Read these off the grid that follows. Counting starts at 0.
1) Find the entry at row 0, column 1.
2) Find the entry in row 0 and column 2.
3) Find the entry at row 0, column 0.
4) Find the entry just right of the smallest entry.
5) Find the entry directly above -4.33.
6) Find the entry in the bottom-right corner.
7) Find the bottom entry of the column that holds the largest entry.
8) Find the entry directly below -8.83.
[[-2.89, 8.58, -6.96, 12.52, -11.93, -2.90, -3.49, -5.29, -7.14, -4.37, -2.87, -11.02],
 [-5.51, -1.48, -5.09, -10.82, -0.86, -8.09, -20.95, 2.55, -13.77, -4.38, -10.90, -10.58],
 [0.60, -16.95, -4.52, -16.21, 7.45, -9.20, 0.11, -10.43, 0.88, -3.98, -2.50, 5.24],
 [-6.82, -19.27, -2.22, -17.11, -0.21, -4.75, -0.92, -7.00, 0.19, -5.18, -4.33, 1.72],
 [9.76, 2.39, -8.83, -3.64, -4.77, -16.24, -12.22, -9.20, -12.03, -8.05, -3.78, 0.84],
 [-13.36, -1.48, -3.37, 8.93, -8.39, 4.15, 5.24, -5.04, -0.86, -4.99, -2.87, -11.46],
 [-5.51, 9.35, -6.82, 13.42, 20.15, -3.27, -2.98, -5.29, -6.09, -6.26, -4.51, -10.58]]
1) 8.58
2) -6.96
3) -2.89
4) 2.55
5) -2.50
6) -10.58
7) 20.15
8) -3.37

Questions about the matrix below. Indices start at 0.
1) Find the entry at row 1, column 2.
2) Find the entry just right of -26.
3) Find the entry in row 0 and column 2.
4) Find the entry just right of -3.
5) Find the top-left entry.
6) Find the entry at row 1, column 0.
7) Find the entry directly below 64.
8) Find the entry in row 0 and column 1.
[[ 24 -11  21  -6 -37  -7 -23 -15]
 [ -7 -11 -46 -26  11  23 -25 -16]
 [-27  -9 -46  42  27  -4 -21 -17]
 [  7  35  -4  -6  -3  -2  33  64]
 [  3   9   8 -15 -40  -2 -22 -10]]
1) -46
2) 11
3) 21
4) -2
5) 24
6) -7
7) -10
8) -11
